Each row has a name. Each question is about the rows just above it.

[-52 -35 -10   3]  T
[ 13 -24  13 -36]  Z
[-16  -4   1 -46]  F
[-4 25 -7  5]  Y
[-23  18 -20  19]  U
[  2   9  33 -25]  G
[ 17 -33 -22 -38]  B
[21  3 20 27]  P
Which row holds [  2   9  33 -25]?
G
Which row holds [-52 -35 -10   3]?
T
Which row holds [-16  -4   1 -46]?
F

[ -1  17   1 -12]  X
[ -9  36  19 -51]  W
[  9  -8 -42  36]  C
[-11 -32   0  17]  K
[ -3  -6 -22  11]  N
[-13  30  30 -53]  H
[-11  11   5 -24]  E
[  4   0 -19  16]  L
[-17  -2  38 -27]  J
[-10  -8  16  -4]  V
Where do [ -9  36  19 -51] appear?
W
Whose row is [-13  30  30 -53]?
H
Whose row is [  9  -8 -42  36]?
C

[ -6 -17  -5 -19 -23 -13 -15  15 -20 -17  -1   3  -5  18  -5  -1   7  -3
  11 -17 -13   3 -20  37  20 -27   8  16  23  18 -30 -25 -32] -> Seb
[ -7 -16  -7   3 -20  -1 -22  -1 -21  -8  -7   2   2  17  -6  18   2   3
   5 -20 -11  -7  -6  22  11 -25   8  10  11   9 -26 -21   4] -> Des
[-19  -9   3 -14   0   2   5 -10 -30 -13 -13  26  25  -7  24  -4  19  21
 -24  19  -4  -7 -11  -2  20  15  35 -25  32   4  22   0   4] -> dida
[-12  -8 -25   9  25  -8 -19  -2  15   6  17  -6  -5 -18 -11  -1  23   0
   3   4 -12 -22   9  -5  -6   4  -6  -8  28  19  12 -26 -41] -> pesug
[ -7 -16  -7   3 -20  -1 -22  -1 -21  -8  -7   2   2  17  -6  18   2   3
   5 -18  -9  -7  -4  20  10 -22   8  10  10   9 -26 -20   6] -> vutis
[ -4 -15  -2 -32 -21 -18  19  24 -13 -10 -13 -30   5  -7  -4  25  26  -9
  11 -11 -10   8 -23  37  26 -21   6  12  26 -13 -24 -20  -6] -> vaz
[  1  -5 -47  14   1 -27 -11   4  -6  -2 -12  24  10   0  16 -10   0   8
 -14   9 -14   3  15 -35  24  -6  -3  -7  22 -45   2  -1  11] -> napu
[ -1 -22  -1 -21  -8  -7  -1   2  17  -6  18   2  25  -7  24  -4  19  21
 -24  19  -4  -7 -11  -2  20 -27  35 -25  32   4  22   0   4] -> kevem
[-12  -6  -5   3  10  -4  -4   5   5   2   7  -2   6   1  -8  -3   7   4
   2   2   1  -5   5   0  -2   2  -4  -1   9  10   9 -11 -13] -> Zati
[ -6 -18  -5 -21 -22 -13 -14  16 -20 -16   0   2  -4  18  -6  26   6  -4
  10 -16 -12   3 -19  37  21 -26   8  15  23  -8 -29 -24  -4] -> Sedil
[  7 -10 -50  13   9 -29 -14 -12 -18  -3   8  17 -14 -13  18 -17   2  -3
 -21  17 -20 -10  17 -27   5  -9 -13  10  10 -34  -7  -9  -8] -> folat
The next 2 entries after [-13 -30]:
[ 5 -7]
Whose row is [ -7 -16  -7   3 -20  -1 -22  -1 -21  -8  -7   2   2  17  -6  18   2   3
   5 -18  -9  -7  -4  20  10 -22   8  10  10   9 -26 -20   6]?
vutis
What are the next 2 entries after [-11  -2  20  15]?
[ 35 -25]
Give the next 2 entries after [5 0].
[-2  2]
What are the next 2 entries after [-5 -6  4 -6 -8 28 19]?
[ 12 -26]
Give the next 2 entries after [  5 -10 -30 -13 -13  26  25  -7  24  -4  19].
[ 21 -24]

[  0 -28 -28 -11 -22 -19   7 -23 -16 -15  -9] -> R
[-13   1 -40 -36 -39  -2 -30  31 -41  31 -24] -> D
[ 38  35 -10  21   0 -28 -30  -2 -15 -10  34] -> M
[  1 -40 -36 -39   0 -30  31 -41   2   0  -1] -> A
[ 26  18  23  31  26  -4   9 -19  18 -24  31] -> Q
The next 2 entries after [  0 -28 -30]:
[ -2 -15]
What are the next 2 entries after [  1 -40 -36 -39  -2 -30  31 -41]?
[ 31 -24]

[-11  18 -17   6  -2 -21 -49]  Mobok
[ 15 -31   7  17   8  10  37]  sepi
[-17  15  -1  18  20  16  37]  Fuf
[ 4 -8 16 -8 14 10 40]  mene
[  7 -24   7  17  16 -12  36]  Rab
[ 4 -8 16 -8 14 18 40]  Bog
[  7 -24   7  17 -10 -12  36]  Rireg
[ 13 -24 -12 -25  28 -23  18]  Vas
Whose row is [ 4 -8 16 -8 14 18 40]?
Bog
Whose row is [  7 -24   7  17  16 -12  36]?
Rab

[ 4 19 -3 -3 -2  0  5  4 -9] -> duto
[  4  21 -13  16 -17   8 -10  19  15] -> Ras
[  5  16  11  21 -12  12  -6  24   4] -> dimu
[-13   8  -3   9  -7   5 -20  10   8] -> tubem
[ -4 -19  -2 -13  13  -6  14  -5  29] -> Zazub
[-12  14  -2 -15   9  23   3 -13  -7] -> penop
[ 13  28  -6  -1  -2  -1   3  11 -12] -> banim
[ 21   8 -20   3  10   0  -7  -2   3] -> vude
[ -3 -13   9  -7   5   8 -17   0 -11] -> minul
[  9  24   7  -6   5  -8 -22  22  -8] -> moziz
[  4  -1   5  -7   8  -7 -14   0  -7] -> Bobup
[ -8   1  10 -11  -1  42 -12   0 -12] -> lerob
Give the next 2 entries after [ 9 23].
[  3 -13]
The next 2 entries after [13 28 -6 -1 -2 -1]:
[ 3 11]
Give the next 2 entries after [-13   8  -3   9  -7   5].
[-20  10]
The next 2 entries after [ 21   8 -20]:
[ 3 10]
What are the next 2 entries after [-1 -2 -1]?
[ 3 11]
The next 2 entries after [10  0 -7]:
[-2  3]
Give the next 2 entries after [ 9 24].
[ 7 -6]

[-8 14 27 20 12] : Ruto
[-38  44  45   8 -16] : Lutab
[-22  48  10  -2 -37] : mif
[ 33 -22 -39  -6  11] : pona
[-23 -39 -22  -3 -17] : pidob
[ 18 -27 -30  -6   2] : Voreg
[-30  -9   6 -40  -6] : lanab
What are the next 2 entries after [ 18 -27]?
[-30  -6]
What are the next 2 entries after [-22 -39]?
[-6 11]

[-12  -5  11   1  17  12 -10   4 -23   3 -12  18 -14 -13   3   0] : mevem
[  0  17   7   1  -1   2  -8  -1  31   2 -41  19 -11 -10  41   0] : Gumim
[-25  -6  10  -1  -8 -33 -11  -1  22   2   9   5 -14 -14   8   0] : getar
[ 18  12 -10   1  -1   2  -8  -1  31   2 -41  19 -11 -10  41   0] : gile
Whose row is [  0  17   7   1  -1   2  -8  -1  31   2 -41  19 -11 -10  41   0]?
Gumim
What are the next 2 entries after [ 1 17]?
[ 12 -10]
What are the next 2 entries after [ 17  12 -10]?
[  4 -23]
The next 2 entries after [ -5  11   1  17  12 -10   4 -23   3 -12  18]:
[-14 -13]

[  0 -20 -30 -30  23 -22  32  33  16   8   2 -26  29  11]  Rar
[ 32  33   2 -19  -1  17 -32  -7   3   7   0 -18   8   8]  Dusi
[  0 -20 -30 -30  23 -22  32  33   3 -19  -1  17 -17   4]  Navit
Whose row is [  0 -20 -30 -30  23 -22  32  33  16   8   2 -26  29  11]?
Rar
The next 2 entries after [ 32  33   3 -19  -1  17]:
[-17   4]

